The rows below come in pairs that one turn or mirror swaps. Which row does each named row swap with?
Dused: [  0 -17  -1  28   5   4  10   3   9  -4   6 -19   7   4 -20  18]
kuvo: [-32   2 -12   4  11   1  11 -10 -16   0  -3 -14  17  -9   0   8]
sil: [-30   2 -14   1  12  -3  14  -5 -16  -4 -10 -14  17  -6  -3  10]
goduv: [ 13 -19  16  14   5   5   2   1  16  -5   6 -22   8   6  -6  14]
Bovut: [-31   4 -15  10  10  -7  12  -3 -16  -6  -2 -13  15  -9  -1   8]
Maf: [ 11 -16   5  12  10   8  -1  -5  14  -2   5 -11 -12  11 -15  10]
Nenu: [-31  -2 -10   1  11   0  13  -8 -18  -1  -6 -15  21  -9  -5  12]
Gire: [-32   3 -12   6  16  -2  12  -3 -16   0  -8 -11  12 -10   1   7]
fip: [-31  -1 -13   6  19   0  15 -12 -15   1  -5 -11  12 -10  -3   9]
lufa: [ -8 -11  -1  13  10   3 -16  27   1  -6  14 -19  19  -2  -6   3]
Vapu: [  5   7   4 -15  13  -4  -1  -2 -18  -8 -13 -25 -13   4   7  27]
runet: [-16  -6  -1  18  14  20 -19  21   4  -8  11 -12   1   5  -5   7]
goz: [-10  -1   3   8   7  16  -6  22  16   0   5 -19 -15  11  -4  17]
Fuvo: [ -1 -13   7  11   7  25   0  -1  12   1   2 -19  -6   8 -17  -2]
Geni: [ -2 -22  -1  16   8  17  -3  -9   9 -16  12 -10  -3   9 -14  10]
fuzu: [-29   4 -16   4  16  -4   8  -4 -18  -3  -7  -9  18  -8  -7   9]
Pif: [ -1 -11   3   3   7   7 -16  36   6  -3   5 -22   2  -4  -1  17]
Viluk: [ -2 -19   4  16   9   7  -9  31  -3  -9   2 -25  16   7  -5  18]
fivi: [ -2 -26   0  14  -4  11  -4   0   6 -17  10 -25  17   1  -1  10]
Legil: [  7   2   6 -18  16  -4  -1  -6 -18  -9 -16 -25 -13  -1   7  20]
Fiba: [ -3 -25  -4  15   4  19   3  -9  13  -5   6 -11  -1  -2 -13   6]
lita: [ -7 -12   0  12   6  25 -13   7   8  -9  12 -14 -10  -7  -7   0]
fesa: [  8   7   7 -16  13  -7  -1  -1 -21 -13 -14 -23  -6   2   3  22]
nuva: [  3   6   4 -22  14   1  -2  -3 -17  -7 -15 -23 -13   3   0  24]
sida: [-28   2  -8   6  16  -9  14  -3 -19  -1 -12 -14  15  -7  -5   5]
Fif: [ -4  -6  11   3  10   2  -8  32  15  -6  12 -23   9   0  -3  11]
nogo: [  7   4   5 -20  19  -4  -3   2 -19  -8 -11 -27  -9  -4   7  22]
livuv: [-31   8 -10   5  14   0  14  -9 -15  -2  -7  -9  13  -7  -8   5]
dupu: [ 10   7   3 -19  15  -6   0  -5 -14  -7 -15 -23 -10   0  -1  20]
tak: [  2  -2   3   3   7  18 -22  21   0 -10  13 -28  -3  -1 -11   2]
Tam: [  4   6   2 -21  12  -2   0  -3 -15 -11 -18 -25 -11   2   1  20]
sibas: [  8  10   3 -18  12  -5   0  -5 -14 -11 -11 -25 -17   1   4  17]
kinov: [  5 -22   6  19   2   0   2  21   9  -6   6 -19   5  -5  -3  23]
Sov: [  4   5   6 -16  16  -4  -1  -6 -22  -9 -20 -22 -13   0  -1  13]

runet is swapped with goduv
lufa is swapped with Maf
tak is swapped with Dused
lita is swapped with kinov

